These views show one set of named points, seen from different sides, and a view may be mirrored.
A view may leave some points out. In some views, one point has been moved. Which views, in the order they come, and which point in each? Write none if no view has one.

-- scene 1 --
(in the rows, 128 means zero)
view 1:
  lat [186 112 174 114 151  55 155 129]
  Lipes [194 115 188 114 112  83 133 136]
  sugaz [183 117 195  96 134  46 132 116]
  vili [190 123 203 119 127  73 142 127]
  boga [169 118 190 131 134  61 151 123]
  siro [186 134 212 116 142  80 161 119]
  dala [152 115 190 110 148  66 160 119]
  dazi [167 120 171 103 146  61 140 135]
view 2:
  gaba [ 96  99 153 138 152  84 141 127]
  sugaz [127 132 146 119 150 115 120 145]
  Lipes [115 120 120 118 143  80 122 167]
  dala [ 91 101 148 130 147 104 121 131]
  boga [ 98 112 151 119 159  85 124 146]
  vili [118 121 134 126 149  81 116 157]
  siro [107 115 131 133 140  76  97 141]
  dazi [117 102 162 139 158 110 127 145]
view 3:
  Lipes [140 135 123 166 135  98 140 119]
  siro [171 113 119 149 156  79 152 140]
  boga [162 129 117 133 132  98 136 147]
  dala [164 109 119 119 136  85 122 140]
  gaba [147 118 107 111 137  96 134 128]
  sugaz [171 130 120 158 145  97 103 134]
  lat [164 123 118 128 153 116 124 128]
  dazi [161 111 127 134 132 111 114 125]
view 4:
  siro [125 118 120 164 156 108 128 127]
  lat [123  90 109 125 170 119 132 118]
  dazi [133  94 122 115 161 129 132 134]
  Lipes [170  94 121 150 166 118 123 125]
  vili [147 108 115 157 161 122 127 122]
  dala [116 111 115 124 154 122 111 137]
  gaba [124  90 112 122 154 106 102 127]
  boga [134 106 103 135 147 124 118 119]
view 5:
  siro [195 113 172 166 143 112 140 138]
  boga [182 117 170 157 117  89 133 121]
  sugaz [170 122 152 156 102 113 127 150]
  Lipes [190 159 164 167 117  98 140 138]
  vili [192 133 168 168 121 107 136 136]
  dazi [169 126 159 142 119  79 124 149]
  lat [186 114 152 146 115  79 141 145]
  dala [160 106 164 155 134  85 133 131]
  gaba [169 119 161 151 132  70 153 124]
view 6:
  lat [ 89 142 128  60  59 129 154  99]
  dazi [ 93 138 125  69  46 107 158  95]
  dala [108 147 121  70  34 127 170 112]
  vili [106 155 134  80  46 140 154  71]
  Lipes [101 157 135  95  50 127 135  68]
  sugaz [ 93 122 144  81  45 131 167  79]
  boga [108 145 111  75  47 138 158  89]
  siro [128 162 134  64  45 137 169  96]
Views with a point moved: view 2, view 6
  out of place in view 2: Lipes
  out of place in view 6: siro

-- scene 2 --
view 1:
  Nise [132 152 123 114]
  Fonob [146 176 105 102]
  tazav [149 161 117  94]
  Doga [149 175 111  86]
  Kota [137 166 106  92]
  Badug [112 152 103 113]
  Bazi [111 153 106 117]
  sep [154 179  99  98]
  Rok [125 161  99 110]
  gep [144 180 118  97]
  Gan [100 155  98 119]
view 2:
  tazav [131 130 125  86]
  Kota [134 134 113  97]
  Nise [123 142 140 107]
  gep [122 119 116  95]
  Liton [126 150 120 129]
  Gan [129 160 119 136]
  Badug [131 156 123 124]
  Bazi [127 155 126 125]
  Rok [125 149 115 112]
  Doga [132 121 110  87]
  sep [119 130 101  86]
  Fonob [119 131 109  94]
view 3:
  Rok [120 145 131 144]
  Kota [132 127 139 148]
  Fonob [131 122 123 149]
  tazav [128 113 139 138]
  Liton [123 161 130 134]
  gep [142 119 126 140]
  Gan [117 171 134 136]
  Doga [151 127 145 144]
  Badug [116 157 137 135]
  Nise [119 134 133 120]
view 4:
  Badug [120 108 210  62]
  Bazi [117 105 213  61]
  Rok [113 107 195  59]
  Kota [118 100 175  67]
  Fonob [104  96 171  60]
  sep [103  99 161  58]
  Doga [114  92 161  70]
  tazav [122  85 171  61]
  Nise [120  82 200  57]
  gep [105  86 172  70]
  Liton [111 108 212  66]
  Gan [114 116 220  65]
view 5:
  sep [139 134 122 133]
  gep [138 142 104 124]
  Gan [182 168  98 151]
  Nise [168 141  89 126]
  Bazi [178 158  96 142]
  Rok [167 150 108 141]
  Fonob [144 138 113 133]
  Liton [175 163  98 128]
  Kota [153 148 115 124]
Views with a point moved: view 3, view 5
  out of place in view 3: Doga
  out of place in view 5: Liton

-- scene 3 --
view 1:
  fipu [177  93 176 125 179 200 108  98 115 128 153  99]
  gazeg [176 101 189 132 172 190 110  95 109 132 160 104]
  Kanok [182  90 176 132 165 204 107 101 119 131 147  96]
  Vok [164  77 155  65 194 148  74 106  77 126 168 126]
  vev [175  93 170 116 167 190  98 112 114 131 148  95]
  kesar [177  84 168 122 167 152  87 125  96 132 150 108]
  ver [181  82 176 122 153 183  98 115 112 129 140  97]
  luduk [174  59 150  87 199 154  82 125  92 115 144 111]
  rusi [173  98 180 122 178 190 106 101 111 130 157 101]
view 2:
  rusi [124 118 126 143 105 162 114 163 148 164 120 108]
  gazeg [125 113 124 147 104 159 112 173 149 165 108 110]
  Mivup [120 117 127 144  96 162 126 155 141 175 109 103]
  Far [139 113 128 145  96 146 113 163 146 172 118 115]
  kesar [138 111 162 127  85 149 110 138 134 158 116 107]
  vev [132 120 129 141  98 154 120 149 144 174 129 110]
  ver [144 115 133 143  89 139 117 153 140 173 127 112]
  fipu [124 125 120 147 101 160 114 169 145 170 125 104]
  luduk [125 127 168 123  85 155 108 128 128 132 159  86]
  Kanok [124 131 119 143 101 165 118 161 144 182 126 105]
view 3:
  Vok [ 58 116 127 235 119 132 137  86  86 123 165 183]
  ver [ 96 124 135 158 118 118 147 102 107 133 149 144]
  Borek [ 90 129 122 168 133  96 137 111 134 115 146 157]
  Kanok [103 134 132 155 119 101 146 116 124 125 144 153]
  fipu [ 96 135 124 164 121 101 145 115 125 120 147 164]
  Far [ 93 124 129 154 126 110 142 104 118 125 148 147]
  Mivup [ 98 123 126 181 120  96 139 106 125 121 144 150]
  kesar [ 75 117 122 185 125 130 150  82 105 134 143 140]
  gazeg [ 89 127 123 161 135 100 136 110 132 115 148 156]
  luduk [ 65 134 123 207 109 145 164  88  84 137 152 179]
view 4:
  kesar [134 142 131 116 120 134 154 110 152 154 131 116]
  Kanok [130 162 106 124 115 145 158 152 162 179 136 147]
  ver [133 156 122 118 108 151 152 130 160 176 138 134]
  vev [133 159 104 128 111 145 154 132 155 172 134 132]
  luduk [155 149  98 103 136 143 135  81 156 138 135 118]
  Mivup [125 145 100 129 116 138 162 145 154 168 122 133]
  Vok [149 126  76  94 116 135 143  85 144 125 118 103]
  gazeg [127 156 103 117 111 127 165 158 151 166 136 136]
  Borek [126 154  99 120 115 127 166 159 151 165 132 137]
  rusi [132 159  97 121 114 131 160 146 151 164 136 133]
  Far [130 159 118 119 107 140 158 144 155 174 140 134]
view 5:
  Kanok [141 118  76 154 199  83 140  64 123  95 179 151]
  Vok [151 120  88 116 142 145 158  36 182  96 177 130]
  luduk [150 128  81 155 141 135 165  44 170 106 160 144]
  ver [151 129  88 162 189 101 136  61 128  92 172 140]
  rusi [135 110  78 146 188  93 141  60 136 103 190 141]
  fipu [135 111  73 148 191  87 144  61 131 101 184 150]
  kesar [151 132 107 163 179 119 145  55 157 106 178 130]
  Far [144 118  87 159 195  94 134  63 127  98 180 135]
  Borek [133 106  83 141 202  87 141  60 137 105 192 140]
  Mivup [141 122  88 139 198  93 140  57 141  96 194 149]
  gazeg [134 104  84 145 201  88 138  62 133 105 189 135]
Views with a point moved: view 2
  out of place in view 2: Kanok

-- scene 4 --
view 1:
  Kel [ 85 133 193 124  35 145 173 150  42 152 101 136]
  Busu [ 82 142 198 126  44 156 164 159  42 156 102 123]
  Sibi [ 90 136 184 122  36 140 162 152  57 157 105 120]
  runol [109 156 176 121  46 158 170 145  40 156  77 139]
  zapi [113 158 177 119  42 153 165 139  55 150  82 135]
  nopa [107 151 172 125  40 153 166 148  48 154  86 131]
view 2:
  lede [ 94 160 121 155 127 134 139 125 141 115 154 117]
  zapi [ 96 163 118 153 125 133 139 126 137 118 160 119]
  Busu [ 79 143 119 170 142 136 136 139 154 113 127 111]
  lato [ 81 143 122 169 157 134 133 136 161 103 130 115]
  Sibi [ 89 146 113 176 140 143 143 126 164 111 143 122]
  Kel [ 77 149 104 163 151 133 136 133 156 106 137 118]
view 3:
  filag [119 130 200  97  88 106 148 159 126 113 115  65]
  Sibi [134 120 211 105  93 118 137 146 107 132 118  64]
  lato [130 134 197  87  93 102 149 162 122 109 110  64]
  Kel [121 122 197  99  93 105 147 149 121 113 108  65]
  nopa [132 117 215  89  95 123 146 138 116 138 105  59]
  lede [129 118 215  86  91 123 146 137 120 143 107  56]
  zapi [123 116 217  88  88 126 146 133 123 148 107  55]
  runol [128 110 211  85  97 121 149 126 120 140  95  55]
view 4:
  lede [119 132 115 132 112 184 135 141 129 121 137 102]
  filag [118 109 130 126 135 191 130 157 120 125 127  76]
  lato [110 103 133 130 132 193 124 161 125 133 135  82]
  Kel [108 110 123 128 134 186 136 153 128 128 124  78]
  zapi [121 137 114 131 110 183 138 137 128 116 133 102]
  nopa [115 132 113 133 117 182 135 145 133 125 138  99]
  runol [105 133 115 135 108 182 141 137 138 123 130 102]
  Busu [105  96 124 132 127 191 128 149 125 131 134  91]
view 5:
  Busu [116 113 129 158 108 102 138 137 133 101 123 165]
  zapi [115 122 105 159 103 104 143 167 140 115 106 136]
  Kel [112 116 133 147 103 114 139 148 143 111 129 161]
  runol [127 125 105 158 110 110 146 165 140 119 104 150]
  nopa [118 126 112 152 111 101 138 161 137 117 110 145]
  filag [104 117 135 149  94 110 135 145 137 106 134 156]
  lato [110 123 134 151 100 104 132 137 128 104 133 164]
  lede [116 123 108 157 106 101 140 162 137 114 108 141]
  Sibi [103 112 132 146 112  95 132 145 141 107 123 146]
view 6:
  zapi [101 104  93 127 111 145 139 133 137 113 172 118]
  Kel [117  87 104 109 108 164 142 117 143 112 144 105]
  runol [106  95  92 126 114 141 145 125 152 109 172 120]
  Sibi [120  94 109 102 114 160 138 129 125 117 147 116]
  nopa [110  95  96 120 115 147 138 130 142 116 165 124]
  Busu [115  91 117 100 112 147 147 116 144 118 143 109]
  filag [112  92 110 108 104 167 136 120 139 120 137 104]
view 7:
  Kel [ 42 133 158 100 125  74 103 163 151 162 168 117]
  filag [ 40 127 153  97 119  63 100 167 151 157 170 122]
  lede [ 46 151 146 109 134  75  84 143 134 145 167 127]
  Sibi [ 43 140 146  95 128  70  94 162 150 163 178 137]
  nopa [ 46 152 145 106 133  77  90 140 137 149 168 126]
  zapi [ 49 153 145 115 134  76  79 145 133 141 166 125]
  lato [ 32 124 156  87 121  64 106 157 147 160 169 125]
  runol [ 46 152 154 112 138  85  88 137 132 146 161 117]
Views with a point moved: view 3
  out of place in view 3: Sibi
